In the rows, zero is written as 128.
Families of rows that turns and mirrors carry onto each other, the same ones carrying the whole set onto itself: the rest of each named row's family, in list order
6 families of 6 rows
sivir: [133 160 107 104 135 135 141 129 138 105 130 127 114  98 150 116 143 158
 127 128]
tigi: [128 123 106 100 144 127 113 129 148 105 176 133 182 146 148 127 134 111
 139 107]
Gege: [135 139 116 156 147 102 104 143 118 147 120 125 145 116 111 106 120  92
 115 107]
Kubet: [140 110 115 144 145 104 111 140 129 144 168 153 167 147 113 114 129 104
 137 129]
Tol: [134 133 119 101 141 139 145 109 158  83 137 124 155 125 159 118 150 133
 146 116]
veniz: [155 138 108 159 149 111 115 159 116 154 124 120 150 115 102 116 123 117
 123 120]
Vub: [134 147 120 141 111 116 138 144 107 115 117 111 122 106  99 110 114 147
 112 133]
Bosa: [136 121 105 113 143 130 104 133 140  94 183 150 166 150 139 132 144 115
 130 108]
bifa: [131 137 111 107 132 145 141 114 145  70 146 135 162 130 141 125 156 142
 141 118]
Veb: [122 129 114 110 141 130 121 137 136  92 181 146 173 139 149 125 133  94
 133 103]
buref: [122 158 113 132 126 115 134 133 113 123 122 109 125  88 111 108 106 141
 128 147]
Giri: [146 117 106 135 145 114 111 136 138 141 172 151 173 139 120 104 116  97
 119 135]
kipu: [116 152 122 122 117 106 135 134 109 122 107 108 135 101 103 108 109 135
 110 120]
lele: [120 154 105 103 137 128 165 129 139 104 137 119 104  96 134 122 114 144
 122 114]
Goli: [146 136 106 158 148 116 103 149 120 146 139  98 139 110 112 119 105 110
 123 129]
Vupek: [132 131 109 161 147 107 104 163 110 146 132 119 141 114 105 114 118 116
 114 114]
Bon: [142 112 113 153 154 110 107 136 129 125 160 146 168 150 108 105 128 102
 123 134]
pote: [133 135 109 101 135 151 133 106 142  92 140 123 157 141 158 111 158 144
 136 119]
Keru: [144 131 126 103 143 150 139 120 147  74 145 132 147 124 144 122 163 136
 145 118]
Sogi: [127 110 108 126 141 109 115 125 137 142 170 152 168 143 118  98 129  92
 122 130]
mefik: [128 148 119 103 124 125 164 122 137 104 126 130 115  97 140 126 127 148
 105 109]
fotaf: [131 121 117 107 144 125 103 132 137  93 178 135 164 162 141 132 143 114
 141 111]
Resi: [141 134 115 100 137 141 150 120 151  77 137 132 152 112 157 107 158 122
 141 126]
tib: [128 153 119 102 126 130 152 127 147 108 132 122 102 100 135 111 131 154
 122 112]
Tozug: [141 132 120 138 142 105 111 138 142 127 171 155 166 146 111 101 127  86
 115 127]
gupot: [119 117 104 109 147 137 119 128 142 117 189 133 173 153 142 123 143 120
 132 107]
mok: [127 151 110 123 128 131 154 123 140  94 129 125 110  96 135 127 140 154
 128 107]
Fegip: [134 137 111 127 118 121 134 132 106 126 111  92 130 101 109 106 101 127
 115 128]
Daba: [147 108 112 143 144 120 116 144 144 145 171 128 169 138 114 108 130  99
 116 139]
bek: [128 153 117 113 136 145 161 126 130 102 139 137 108 100 127 124 129 157
 127 119]
zeve: [132 135 102  98 145 125 105 131 145  97 171 133 166 152 150 123 141 106
 138  99]
dus: [140 137 107 145 158 109 119 160 132 159 129 118 144 117 105 108 126 102
 111 110]
Galov: [139 141 110 158 160 115 108 149 120 155 129 120 146 111 111 100 116 104
 117 119]
raza: [138 146 111 135 116 128 132 133  99 125 115 108 129  99 108 118 101 146
 125 124]
dok: [126 150 121 126 121 127 130 139 107 123 118  98 127  96 103  92 109 134
 118 128]
fele: [135 138 119 107 143 143 161 114 147  73 140 130 160 128 157 117 141 124
 131 105]

Same family as Vupek: Vub, Bosa, bifa, Bon, mok
Same family as Galov: tigi, Tol, Giri, tib, dok
Same family as sivir: buref, Goli, pote, gupot, Daba
Same family as Sogi: lele, Resi, Fegip, zeve, dus

Families of rows that turns and mirrors carry onto each other, the same ones carrying the whole set onto itself: the rest of each named row's family, in list order
4 families of 8 rows
bef: [116 122  98 128 125 124 136 106 106 135 131 130 131 130 143 154 104 104
 103 165 142]
vufi: [111 132  90 138 129 124 141 120 121 132 130 126 131 135 143 149 102 100
 110 165 149]
gorit: [149 121 148 133 126 127 104 120 122 113 117 119 131 170 168 123 125 119
 139 128 106]
duf: [123 141 149 119 115 149 152 134 145 115 153 103 135 106 111 119  99 114
 134 140 103]
deva: [134 140 112 133 121 124 125 135  92 113 127 113 143 118 100 119 161 120
 120 112 128]
Verok: [124 142 148 132 132 142 155 136 157 130 156 108 143 112 116 126  99 126
 134 137  98]
sinod: [130 137 149 117 127 145 154 131 151 128 152 106 142 115 107 122  96 126
 131 141  97]
Kek: [119 110 124 106 109  99 129 160 129 147 129 111 133 140 156 119 118 139
 157 115 128]
Pef: [119 118 123 107 109 105 128 163 125 144 124  98 139 145 166 119 119 129
 148 114 129]
kod: [113 118  99 143 129 126 137 117 111 134 126 132 131 131 143 155 102  94
 110 161 146]
Teku: [145 113 155 131 127 119 110 119 117 106 117 121 131 170 159 132 126 110
 139 135 104]
rutel: [113 122  96 130 150 144 112 124 156 146 118 135 148 162 117 135 125 141
 132 154 136]
surel: [114 132 103 120 149 139 104 116 149 147 107 133 152 159 112 125 126 144
 129 151 145]
kuzon: [141 133 116 127 136 122 133 132  91 112 126 127 144 118  94 119 156 120
 115 108 138]
Divot: [109 130 104 125 149 141 112 114 148 153 120 131 154 155 102 130 130 140
 139 155 131]
Tegup: [122 129 118  97 109 111 127 157 116 149 118  99 129 138 160 126 117 137
 152 117 128]
tele: [143 140 114 140 138 115 133 135  94 105 133 129 139 125 100 127 154 119
 119 105 133]
beb: [106 118 126 133 121 124  98 103 135 129 168 139 137 102 142 122 147 140
 125 109 138]
lega: [130 143 145 129 125 147 162 141 154 120 156 108 130 112 113 124 102 124
 134 141 107]
nezel: [107 120 127 141 126 119 107 111 139 119 170 144 138 107 146 120 148 147
 121 112 132]
zike: [106 131  91 121 122 132 134 117 113 131 137 126 126 126 137 152  97 102
 109 159 149]
Luto: [110 118 101 133 152 135 111 125 157 154 118 126 150 155 105 132 127 141
 133 153 134]
Nuten: [145 129 156 107 159 151 145 124 136 129 117 138 113 108 131 146 121 119
 153 118 151]
lere: [147 121 159 124 124 132  96 115 123 113 116 111 138 165 157 123 123 121
 130 124 106]
malu: [145 129 155 120 168 147 147 130 138 125 118 139 112 108 139 143 113 117
 145 119 152]
zolaf: [119 117 129  96 108 100 131 151 122 151 124 107 138 129 163 118 120 141
 149 117 128]
godo: [145 126 151 116 159 155 145 132 156 119 119 138 115 110 133 143 115 115
 146 122 150]
Demiz: [138 131 113 141 128 124 129 144  95 107 141 122 137 124 104 121 159 119
 116 103 136]
netif: [116 119 133 137 119 139  99 102 139 119 161 138 135 101 141 128 151 144
 111 116 137]
zesi: [142 121 158 127 126 126 105 106 114 115 119 119 133 166 160 126 118 107
 142 135 103]
nuzu: [117 120 125 148 125 126 102 109 146 119 161 138 136 101 143 117 155 139
 119 109 137]
vove: [140 131 157 107 150 156 143 124 149 124 112 143 112 108 140 140 116 130
 147 130 155]

Same family as Demiz: vufi, gorit, Pef, rutel, lega, godo, nuzu
Same family as zike: duf, deva, surel, Tegup, lere, netif, vove

